In the data rows, 128 means zero.
Here are some numbered points:
[140 109 126 104 215 129  46 166  90 165 157 133 179 139 149 124 189  87
 126  90 160 102 127 143 129 169 149 134 108 117  50 106 156  92 125  78
  69 113  89 125 123 133 137 131  98 135 151 101  71 168 110  76 147 146
 148  61 149  67 156 142 104  97 135 148] 0
[106  57 176 158 146 168 100 127 114 151 147 147 132 152 111 162 130 166
 105 159 190 130 130 152 150 125 104 151 115 163  74 123 130 122 153 132
 122 100 134 108 137 123 111 128 125 133 118  73 121 118 117 106 130 188
 125 133  84 139 102  79 142 126  96 140] 1
[146 109 109 118  83 148 170 147 150 138  96 119 117 133 138 112 172 112
 169 124 140 201  98 107 115 116 121 178 186  63 102 180 175 145 118  94
 123 136 149 173 101 137 108 151  72 141 164  99 133 120 172 152 136 137
 141 127 105 176 137  84 147 211 123  97] 2
[144 166 177 116 158 143  85 125 111 145 129 154 177  82  76 143  92 149
 146 100 150  93 111 103 105 118 131 143 101 206 169 153 170 126 167 145
 110 152 138 116 151 123 163 151 152 112 157 178 125  97 177 135 145 148
 118 117 109 112 129 173 106  90 158 165] 3
[104 119 127 167 174 125  72 102 136 145 176 106 140 179 114 139 103  28
 114 144  69 155 152 176 115 171 133 113  78 141  98  90  72 138 106 155
  94 113 109 162 146 121 144 111 157 151  97 142 153 170 114  41 145  98
 139 104 117  99 103 191 145  74 102 119] 4
[176 133 121 143 149 136  95 158 152 127  87 134 140 166 150 108 142 106
  91  76  91 135 121 130 125 142 142 139 164 113 127 190 121 134 122  90
 147 159 131 132 122 155 113 123 159 145 131 107  83 150 149 178 152 109
 139 114 139 115 176 137 132 172 143  90] 5
[166 165 131  91 115 136  92 127 107 120 124 117 148 148 128 140 183 140
 163  97 188 114 148 138 135 127  94 144 139 118  73  99 175 124 140 100
  93 104  89 135 121 126 127 162 106 145 151 156  85 126 180 141 139 156
 116 129 129 112 134 114 112 122 137 139] 6
[109 124 172 126 162 135  86 114 120 144 222 123 133 171 109 170 164  91
  99 162 164 144 114 137 156 150 119 170 133 172 112 115 115 114 129 148
 129  92 118 125 132 120 147  94 145 158 128  98 138 179 103  90 165 187
 124  91  77 121 113 145 146 141  85  98] 7
[151 173 157 161 111  99 150 134 195 114 109 130 131 153 148 162 124 130
 147 142  20  91 162 105 121 139 101 148 131 139 134 132 116 158 122 131
 172  82 122 177 131 134 110 120 165 136 149 150 102 163 190 135 139  99
 176  86 100 104 118 148  91 150 132 122] 8
[138 145 121 115 110 123 119 153 168 152 118 135 183 115 113 117 141 127
 132  92 140 117  79  80 122 136 111 149 178 103 169 164 148  97 153 112
 114 154 169 150 125 123 105 169 123 111 152 115 108 143 150 173 124 165
 141 135  75 146 140  87 140 168 137 157] 9
[153 156  65  48 205  67  72 209 119 194 134 107 199 113 134  52 152  53
 109  56 174  83  76 109 130 130 182 157 170 133 102 151 196  75 198  85
  39 184 150 129 104  91  56 151  21 166 189 103 105 145  96  89 130 155
  74 114 150  67 178  97 136 111 166 206] 10
[144 168  77  78 119 160 184 152 117 108 100 108  78 177 137  95 164 113
 186 129  90 176 143 114 152 144 143 133 120  93  82 115 142 104 110 128
  83  77 132 137 131 125 135  99  78 149 166 120 118 124 191  66  96 116
 176 121 186 143 118  71 130 125 138 105] 11
New points follow, each followed by the numbers of its five nearest points above, looking only along the 4 directions in which the numbered points spread most, nearest first.
[ 76 110 129 155  98  75 107 135 165 146 136 138 138 136 116 139 132  99
 125 174 119  96 146 159 133 103 101 122  98 140 140  80 120 158 167 149
 136 155 138 128 120 101 112 104 108 144 146 150 160 108  78 142  96 131
  76 160 155 116  72 112 157 141 109 164] 6 7 5 1 3
[ 98  58  61 129 101 121 112 143 152 150 161 160  55 159 128 131 166 103
 104 173  94 107 134 203 125  72 101 123  94 160  47  72 159 126 179 158
  60 125 119  89  92  91  61  98  58 161 165 111 124 101  42  52  59 144
  67 150 185  87 105  67 157 104  98 182] 0 6 7 1 11
[100  58 117 127 186  92 108 173 113 197 198 168  79 155 113 152  99 132
 102 157 137  49 202 154 169  83 112 107  85 193  88  36 137 151 194 196
  77 120 117  88 138 109 106 125  93 163 116 121 133  37  58  89  41 161
  72 150 189  97  37  75 114  60 122 171] 7 0 1 6 4
[127 131 160 136 124 145 133 105 144 107 108 104 120 155 121 166 178 105
 121 129 131 210 101 131 134 167 110 170 189 126  92 167 120 132 118  88
 151 110 129 146 156 120 159 109 170 137 165  92 153 189 150 113 159 162
 154 111 108 166 115 103 161 152  86  80] 6 1 7 5 2
[180 173  75 106 126  87 175 160 153 140  85  95 117 142 132 132 108 101
 174  95  29  96 141 109 135  80 127  94 113  79 101 118 143 141 124 168
 124 122 122 157 160 120 119 150  82 118 130 150 129 135 177 127 114  88
 169 128 153  92 135 107 106 152 137 157] 5 8 11 6 9
[115  96 178 149 161 160 127 128  82 112 172 153 135 129 111 138 121 161
 112 149 145 103 144 138 129 131 146 116  88 197 168 133 114 108 104 128
 121 113 124  71 171 147 152 121 148  89  88 114  82  91 122 106 128 144
 139 108 135 132 103 146  99  99 127 115] 7 1 3 6 4
[108  70  94 136 159 110 116 188 115 121 166 139 112 104 111 130  96 111
 114 146  99  83 157 108 134 133 173 122 102 163 121  92 107  96 148 137
  98 117 102 107 124 102 135 109 118 118 135 117 136  70  82 109  84 115
 128 104 180 117 124  93 105 124 156 157] 6 0 5 7 4
[131 141 132 125 149 113  76 153 130 126  84 108 178 116 151  77 158  95
  81  85 135 115  71 116 115 152 149 112 150 137  85 177 164 118 164  86
 101 162  93 100 127 117 121 135 111 117 162 136  97 171 120 119 158 137
 107 112 148 115 199 143 143 121 168 143] 6 5 0 9 3
[110 216 132 146 120 121 106  89 123 116 144 125 174 132 113 115 111 124
 172 113 117 127 153 154 118 142  91  88  97 138 159  83  97 145 144 153
 130 138 137 142 150 157 190 122 161 135 100 179 159 170 153 115 141  85
 115 133 110 132 101 187 115  82 131 105] 8 5 4 3 7
[139 117 197 218  99 137 123  81 144 104 104 145 109 182 150 190 166  77
 126 145  71 203 118 147  92 153 101 151 158 115  80 145 107 145  67  83
 153 104  64 150 118 139 168  79 176 124 110 147  81 179 143  71 193  94
 164  67 114 149 152 182 131 148  99  99] 8 4 7 5 11
[171 166 110  65 153  96 114 123 123 136  93 100 146 124 111 106 114 105
 131  68 108 109 128 123 139 140 111 159 129 108 127 128 144 130 118 119
 119 131 126 152 109 102 116 151  92 142 147 133 133 167 141 141 140 126
 107 118 147  95 151 161 120 134 145 127] 5 6 9 0 3
[ 84  79 147 162 110 162 149 106 102 120 171 135  81 118 127 140  71 187
  98 143 150 114 149 148 140 122 134  92  99 141 173  82  98 137 113 162
 140 134 111 108 125 127 146 111 175  96  66 124 156  90  69 109  98 101
 104 158 146 136  92 119 128 121  91 116] 7 1 6 4 8
[ 84  57  47 110 104  87 155 204  98 132 121 106 122 109 116  66 106 127
 120 147 119  84 145 140 131 122 171 108  94 121 151  95 147 117 128 142
 116 172 130 102 111 117 114 161  68 138 126 130 163  95  70 143  77  95
 147 149 171 111  89  88 117 148 148 151] 6 5 9 0 11
[134  95  67  80 131  88 133 160 163 150 106 111  99 173 141 128 150  96
 119 143 110 116 116 111 179 107 131 153 150 129  37 113 159 101 156 136
 100 123 131 120 110  72  43 127  52 167 176  67 116 132 102  91  79 165
 137 154 160  91 156  62 154 157 112 158] 6 11 0 2 5
[ 97  90 102 168  99 132 173 147 105  71 117 146  76 124 153 107 147 172
 136 164 135 109 157 175 120 102 125 112 110 135 144  62 104 133  80 117
 130 106  84  85 128  92 122  80 129 136 106 150 128  71  86 145  90 101
 123 130 211 127 106 132 152 132 122 120] 6 5 7 11 8
[164 189 144 123  86 127 181  62 189 142 111 133 108 190 104 184 157 116
 177 143  37 151 154  76 128 109  50 147 134 105 107 143 125 190 160 154
 164 107 144 186 112 129  87 165 113 158 158 170 137 171 229 159 151 111
 163 159  61 142 109 105 112 139 104 116] 8 5 2 9 6
[173 187  75  64  97 100 110 117 105 151 127 114 145 191 131 152 175  95
 143 124  84 121 129 116 137 142  90 169 132  92  49 135 140 146 154 104
 142  90 133 185 119 144 161 143  81 170 161 119 104 209 161  76 137 158
 143  93 115 106 117 127  80 148 102 159] 6 5 11 0 2
[ 81  67  97 108 152 102 179 130 133 159 102 116 110 141 134  98 149 110
  76 183 104  68 160 142 149 111 110 137 105 110  63  97 118 127 107 131
 141  95 119  98  77 130 106  98  55 156 124 111 131 127  90 152 145 111
 151 105 169  94  84 130 106 154 116 108] 6 11 5 7 0
[101 106  78 118 130 123 153 132 115 151 121 122 105 110 107 111  96 148
 162 151 104  87 161 151 123  51 137 100  67 153 169  62 125 143 132 178
 104 133 152  83 137 102 119 125  84 113 120 178 148  45 107 148  78  96
 112 157 171 130  75 117 138  89 117 166] 6 5 7 9 3
[137  88  91  63 166  89  90 159 150 177 148 135 124 158  90 122 130 114
 115 143 118  81 117 104 142 109 136 147 143 159  84 125 152 108 199 124
 123 176 146 118 134 108  87 157  63 150 181  82 122 129  94 126  93 176
 134 169 114  99 135  88 132 124 137 183] 6 0 9 5 3
[ 98  69  77 120 173 105 150 168 101 129 164 121  89 125 133 119 127 100
 122 160 141  71 157 157 153 119 162 143 111 129  72  81 101  86 116 112
  99  94 112 112  97 103  96  89  87 150 131  93 152  94  70  94  91 137
 154 116 182  81  92  89 135 119 112 141] 0 6 7 11 1
